Named moves (each a turn or a mirror), then the moves between two rows, first move first; the first pair answered
move J776:
[ 11  13 -16   6  -5 -12  26  27 -21 -14   1] => [ 20  15  12   5 -11 -22  10  -4 -10 -15 -30]
[-12  -1  -2   3   1   0   1   2  -8  -7  17] => [ -5  -2  15   2  -2  -7  -7 -16  -3  -6   1]
[-11  -8   1 -16 -15  -6 -28  -9 -13  27 -11] => [-16  -8 -16 -15 -10   1 -15   9 -19  26   7]
move J718:
[ -4  -9   2  -5  12   8 -28   1 -15   7 -13] => [ -3  -6   3  -2  23  13 -24   4 -10  -4  -4]
[ 21  -2  -8  -3 -27  -6  -1   1 -18  10 -15] => [  9   1 -11  -3 -19   9  -1   3 -30  -5 -14]
[ -4  -9   8  -5  -6  15   3 -21  -5   1 -19] => [ -8  -9   9  -3   3  24   4 -16  -4 -11 -12]
move J759:
[  3  -6  15  -4  -6 -14 -26  -9   2   9  -3] => [ -8  -7  13  -8  -9   0 -22 -15 -10   0 -13]
[-11  -7 -14 -16 -14  20  14  22 -13  19  20] => [-18  15  -8  -9   6  20  15  24 -18 -12  24]
[  6  -9  -8   0 -20  -2  10  -5   5  13  -8] => [ -6   3  -6  -1  -8  13  11  -6 -15 -13 -15]
move J894:
[-16   3   6   9  15   2 -24  -4  -8 -13  14] => [-13  -7   7   7   6  21  -3  -8  -1 -21   7]
[ 9  1 -7  4 -3  7 25  4 10 -6  4] => [  5   5 -14   2 -10  -1  20   3  -3   9  -5]
[ 18  22   5  18   8 -25  18  11  22  -9   8] => [ 19  13   1  17  -3  -4  40   6  18 -11  -2]
Now pairs of rows:
Between the rows of a pair lie two moves.
[  7  12   4  11 -15  -5  31 -12 -13 -17 -41] => [  7  16   6  14   4   4  36  -5  -7 -32 -26]
J718, J718
[  6  -4  -8   3  17  -1   0  25  -1 -15  24] => [ 15  -6  18   2   7 -15 -19  -9   5  -6 -19]
J776, J718
[ 15  42  10  16   8 -40  -5  -1  15   6  -1] => [  7  37 -11   8  -5 -41   0  14   4  26   3]
J776, J718
[-10 -21 -16 -11 -18  42   4  -4  -9  20 -10] => [ -1 -16  12  -6  -8  40  -3 -25   4  -1 -22]
J718, J776
[-10 -18   9   5 -23  -5   8 -13  -6  15 -33] => [-25 -13 -19   6  -6  13  25  22 -14   7   8]
J776, J718
[ 9 -5 -9  6 -8 -7 23  9 19 16 13] => [  5   0  -6   1  -8 -29  -3   7   6  27   9]
J718, J894
[ -4 -18   0   4   1  15  24   8  21  -9  11] => [-23   3 -19   4  -2  11  20  11 -13 -15  -3]
J894, J759
[  6 -30   9  -4  -3  31  16   5  21  -4  16] => [-17  10 -10  -2   7  29  11  10 -25 -26  -4]
J894, J759
[ -7   9  18  -6  13   4  -4 -17  23 -29  17] => [  2 -18  13 -14 -19   3  -3 -22  27  12   5]
J718, J759
[16 -9 11  8 -3 -5 16 -9 18  5 -2] => [ -4  -4  -6  -3 -15  -8   1 -10 -13  16 -18]
J759, J894
[ -6   5  -8  -2 -16  -5  13 -13 -18   7 -35] => [  1  27  -1  13  17 -23  12   1   1 -17  -3]
J718, J759
[ 12   0 -10   2   3 -15   8   0  24  11  36] => [ 11  -6 -20  -6 -17   1  28  -2  13  19  20]
J894, J894
[  7   6 -11   8  12   9   9   2  -1  -9   2] => [  5  11 -15   8   5  -1   5   3 -12   3  -4]
J894, J894
[  2  22  -8   9   5 -17   2  -4  -8  -7 -16] => [ 17   0  -2   7  -5 -18   5  -4  16  17  -7]
J894, J759
[ -5  13  35   9   9   0 -23  -5   5  -2  -8] => [  4  -6  37   6  -6   9 -10  -8  16   8 -11]
J759, J894
[  1  -2 -15  -5 -11  -7  21   1   2  14   5] => [ -5  11 -13 -10   1 -22   0   2  -6  12  10]
J718, J894
[ 21 -16  17  -5   8 -27 -28  18  32  22  20] => [ 13 -23   4 -16 -11 -26 -30  15  10  40   4]
J776, J718
[ -3   9  -4  -8   2  -9 -14  12 -25   0  -9] => [  6  -2  12  -3   9  21   3   8  -5 -23  -1]
J894, J894
[-11   9 -15  -6   8   7  -7  18 -32 -16  16] => [ 10  10  21   0   0 -25 -24 -13  -1  -6 -11]
J776, J759
[10 11 -7 26 -7 -8 36  9  8 -1  8] => [ -1   4 -13  19 -13  19  34   3 -11  -5  -6]
J759, J759
[ -5  25   5  -2   8 -15 -42   0 -21   3   1] => [  5  12  20   5  24  23 -19  -3   2 -30  12]
J718, J894
[ -9   9  -5  -1 -17 -26 -13  -6 -24  11 -11] => [-18  13  -6   1   9  -1 -10   5 -28 -27   8]
J718, J718
[  7 -25   4 -15   8   2   5   3  22  16  17] => [-17 -15 -13 -26  -2  12  -4   3 -16  17   0]
J759, J894
[ -6  12  20  -9   6   5   9 -12  -1 -31 -31] => [ -9  21   9 -15   2 -18  -4  -7 -18 -14 -35]
J894, J894
[  5   7 -21   1  -2  13  19   5  -8  -6  -5] => [ 15  12 -16   7  -2 -11  17   6   8   0  -2]
J759, J718
[  9 -27  11  -8 -19 -13   2   0  20  15   3] => [ -9   8  14   3  15   3  -3   2   0 -41   0]
J759, J759
[  3   5  -9   1  27  18   9  15  -5 -39  20] => [-14   7 -38 -10   0   3   9  18 -37  -2  -2]
J894, J894
[-13   2 -25 -16  10 -11  17  35  -8  16  43] => [  8  -1  29 -11  -9 -44 -12 -22  15  27 -19]
J718, J776
[  9  -7  12   4  16   4  -5  -7  27 -14  12] => [  3  -1   0   6   8  20  16  -6   9 -26  -5]
J894, J759
[ -5  14 -38  19  -3  -3   5  17  -2  -8  38] => [ -3  -6 -40  10 -28   7  10   8  -6  22  19]
J718, J759
[  0 -23   5  -1 -15  28   0  -4  -7  -7  13] => [  0 -20  -7  -5 -26  18   3   1 -19   5   9]
J718, J894
[-17  -8  21   0   0   4  -4  15  10   5  23] => [-20  -1  18   0   0  16   6  11   1  -7  15]
J894, J759
[-12 -16   7 -25  -4 -27 -19  -4   6  21 -25] => [-33  -8 -21 -25  14  -3  -4  27 -16   2   1]
J776, J759
[ -8 -15   3  -9   4  -3 -25  27   9  20  38] => [-23  -1   0 -11  18  21 -27  25 -12  -9  30]
J759, J759
[  9  14   2  11  16 -15  -4   5   7 -20   6] => [ -4 -18  -7  -8 -14  20   1  -3 -14   6 -13]
J759, J759
[-17   7  -6  -5 -12 -10  -8   4 -29   3   4] => [ -9  11  13   6  14  -5  -3   3  -1 -25  19]
J759, J894
[ -6 -11  20  -9  12  -2 -39  -4   5   3   8] => [ -5 -10   6  -8  13  -4 -27  14   8   6  26]
J776, J718
[  0   4 -13   0  -7 -13   9  12  -6  13   5] => [  1   5  -3   0  -2 -21  -1   8   0  11   8]
J894, J718
[-14   2  -3  -3  11   5 -28   3 -18  -8   6] => [ -4  -7   2   3  10  26  -1   4   2 -24  14]
J718, J894
[ -4  22   1  -8   4 -20  26   1   8 -15   0] => [  0   7  -1 -16 -17 -17  25  -4   6  11 -13]
J718, J759
[  6 -14   0  -8 -26   0  18 -10   1  24 -24] => [-13  -8  -3  -7  -1  37  18  -5 -13 -14 -12]
J718, J718
[-25  -7   7  -2  -2  15 -41  -6 -17  -3   0] => [ -5  -8  10   6  -2 -22 -42   2   7  18  11]
J759, J759
[-26  -5 -16 -11 -13  30   8  13 -16   1   6] => [ -3  -4  30  -3 -13  12  -9 -25  14 -12 -21]
J718, J776
[  0   0  29   4  10   8 -25 -31  26 -27  -4] => [-14  -3  -5  -8 -30   5 -14 -33 -15  11 -36]
J894, J894
[-19   6 -17   0   1   8   9  14 -19  -9   9] => [ -1  -1 -14   3  -2  -8  13  17   6   7  24]
J718, J759
[ 20 -20  18  -8  -5 -12 -21 -15  29  10  21] => [  0 -22 -21 -18 -11   4  -8  11   0  20  38]
J718, J776
[ -8  16  -6  -7   5  -4  -6  -3 -16 -10  -4] => [  9   7   9   3  11  -5   4   0  13 -14   8]
J759, J894
[-11 -14 -10 -11   7  23   6   7  -5   7  14] => [ -5 -14  15  -9   7  21  -9 -18   2  -3  -8]
J776, J718
[-15  -4 -20 -13   8  23 -15  -8 -29  -4   1] => [  7  18  -6   6  24 -26 -14   0   6  -4  22]
J759, J718
[ -5   8 -16   5  14  -7  17  11   2 -12   5] => [  9   4   4   8   7 -23  11  -5  15   0 -11]
J718, J776
[ -5   9  14   5   6   5   6  -2  14 -22   4] => [ -3  12   5  11  -2   0  17  -1  11 -16  -2]
J894, J759
[  9  -8 -20  24 -14  27  29   3  17  -6  -9] => [  4  18 -23  22   3 -29 -23  13   2  14   6]
J894, J894
[  2  -3  10  -3 -13 -16 -18 -24  -2  19  -8] => [ 11 -14  23  -1  -5   2  -4 -27  19  -2  -2]
J894, J894
[ -7  15   1   9  17  -1   0  10   2 -17  14] => [-10   8 -16   2  -8  12  17   7 -12  -1  -4]
J894, J894
[  8  19  16  12  22 -32  -4  14  12  -6   3] => [ 15   6  29  16  15 -16   6   1  28  -9  -5]
J718, J894
[ -5  21 -13   3 -10  -4   3   3 -15   1  -4] => [  1  14   4   8   6   6   1   1   7 -20   9]
J894, J894
[-16 -12   4 -13   8  27  -9  -9 -13 -16 -11] => [-15 -14 -12  -9  -2  31  12  -3 -11  -9 -11]
J718, J894
[  3 -27   5 -11 -21  22   2   2   0  27 -24] => [ -6 -20   4  -7   5  45   8  13   2 -10  -4]
J718, J718
[  2  12   7  25  27   0  -4 -12  12 -29 -15] => [  2 -29  -2   7 -13  15  -3 -19  10  17 -30]
J759, J759
[ 12 -38  29   7  21  -1 -20   2  35  22  25] => [  0 -36  -1   1   8   5 -11  24  14  41  35]
J718, J776
[ -7  -4 -13  -4 -21  -7  -2   7  -8  27 -11] => [-15  -3  -4  -4 -16   6  -9  -5 -19  13 -25]
J718, J776
[ 13  12  -5   7   7  -2  29   2  21 -13   1] => [ 11   1 -17   2 -13 -15  14   4   9  21  -6]
J759, J894
[ -1  14  16   3   6  -6 -14 -15   5 -21  -2] => [-1  3 -8 -1 -1 -5  2 13 10  7 33]
J759, J776
[ 10 -47   2  -8 -14  33   9   4  22  24  17] => [-22 -13 -27 -15 -14  37   1   7 -41   7 -11]
J759, J894
[  1 -11   1   0 -16 -11  -9   2  -3  19   4] => [ -5  -4   8  -1  -1  -9 -24   2  -7   7  11]
J718, J894
[ 11  18  13  15   8  -4  21  13  14 -12  10] => [ 13  13   3  14  -5 -15  23  14  10   7   4]
J718, J776
[ -3 -11   8  -4  -2  17  -1 -21  -9  -8 -22] => [  3   4   5   5   4   7  15 -17  -3 -22 -19]
J759, J894
[-18  -1 -25  -3  -8  -4 -16   9 -34  41   7] => [-20   6  -6   2  29   8 -26  17 -22  -1  36]
J718, J894
[  7  19  -5   5  12 -11  11   8   0 -13  12] => [ 16  -1   0  -3 -12 -18   5  -2  15  17  -2]
J759, J776
[-17  21 -13   4  -3   2   2  10 -40  13 -23] => [  3  27  -4  18  16 -28   5  24   1  11  14]
J718, J759
[  0  31 -22  13 -16 -10  20  10 -20 -15 -16] => [ -3  32  -9  12 -12  -6  15   0 -17 -25 -25]
J776, J718
[  0  29  14  -3  27  -2   3   3  -1 -36 -12] => [  6 -23   5 -25 -24   9   5  -6   5  28 -26]
J759, J759
[17 -8 13  8  3 -4 12 -1 28  4  9] => [ -3  -9   4  -4 -13  24   8 -15  -6  -1 -25]
J718, J759
[ 22 -22   6   1   9   4   4  19  36  14  37] => [  9 -22 -22  -7 -22   2  11  18   8  46  16]
J894, J894
[  7  21  17   8  10  -4   1 -14  12 -20  -8] => [  8   2 -14   4  -1   1  18  17  14  14  23]
J759, J776
[-17  10 -20  -1  19   3  -4  18 -12 -18  31] => [  8   1  24   0  -2 -26 -25 -21  12   1 -13]
J776, J759
[ -1  15  18  -1   2 -21 -11  -5  -4  10  14] => [ -8  15  14  -5  -2 -11 -16  -8 -21   7   4]
J718, J718
[ -9  18 -13   4  18 -12 -10  24 -13 -13  17] => [ -6  -1 -14   2   1  28  25  16  -8 -20   2]
J894, J894
[-10 -23 -22 -12   9  32   3   6 -14   8  24] => [ -9 -16 -24  -9  17  14  -3  14 -14   8  34]
J894, J718
[  7  16  -8   0  -1 -17  -5   1  -3   8   4] => [ 13  10   3   2   0 -16  -2  -6   8   5   6]
J894, J718
[  6 -11   0  -8 -14  -2 -10   9   6  31 -15] => [-15  -6  -4  -9   3  28 -10  13 -13   1  -9]
J718, J718
[  3  -9  16  -3   1   5  -7  -7  13 -12 -10] => [ -7  -6   4  -9 -14  -6 -11  -7  -6   7 -19]
J894, J894
[ -1  20  -5  12   3  -1  42  16  -6 -27   6] => [ 22   2  12  13 -14 -31  31  -3  19   3  -6]
J759, J776
[  0 -10  -1   9   2  22  22  -6   7 -25   0] => [ -7  16 -15  12   5  -6  18   0 -11 -22  -6]
J894, J759
[  2  11   1   7 -21  -6   6 -12   3  16 -17] => [ -1   5   3   2 -18  -2 -10 -13  -4  18 -18]
J894, J759
[  0  -5  -5  -3 -18  13  14 -16  -4   0 -16] => [ -2  -4 -11  -1  -7  24  24   0  -4  -6   2]
J776, J718
[ -8   4  26   0  19  28  -2  -4  -7 -27  -9] => [  4  28  17  12  25  -9  10   4   1 -27   3]
J894, J759
[  2 -25  17 -12   2  -1 -15  -9   0   2   8] => [  1 -28   9 -13  -7   5 -10  -8 -10  11   0]
J894, J894
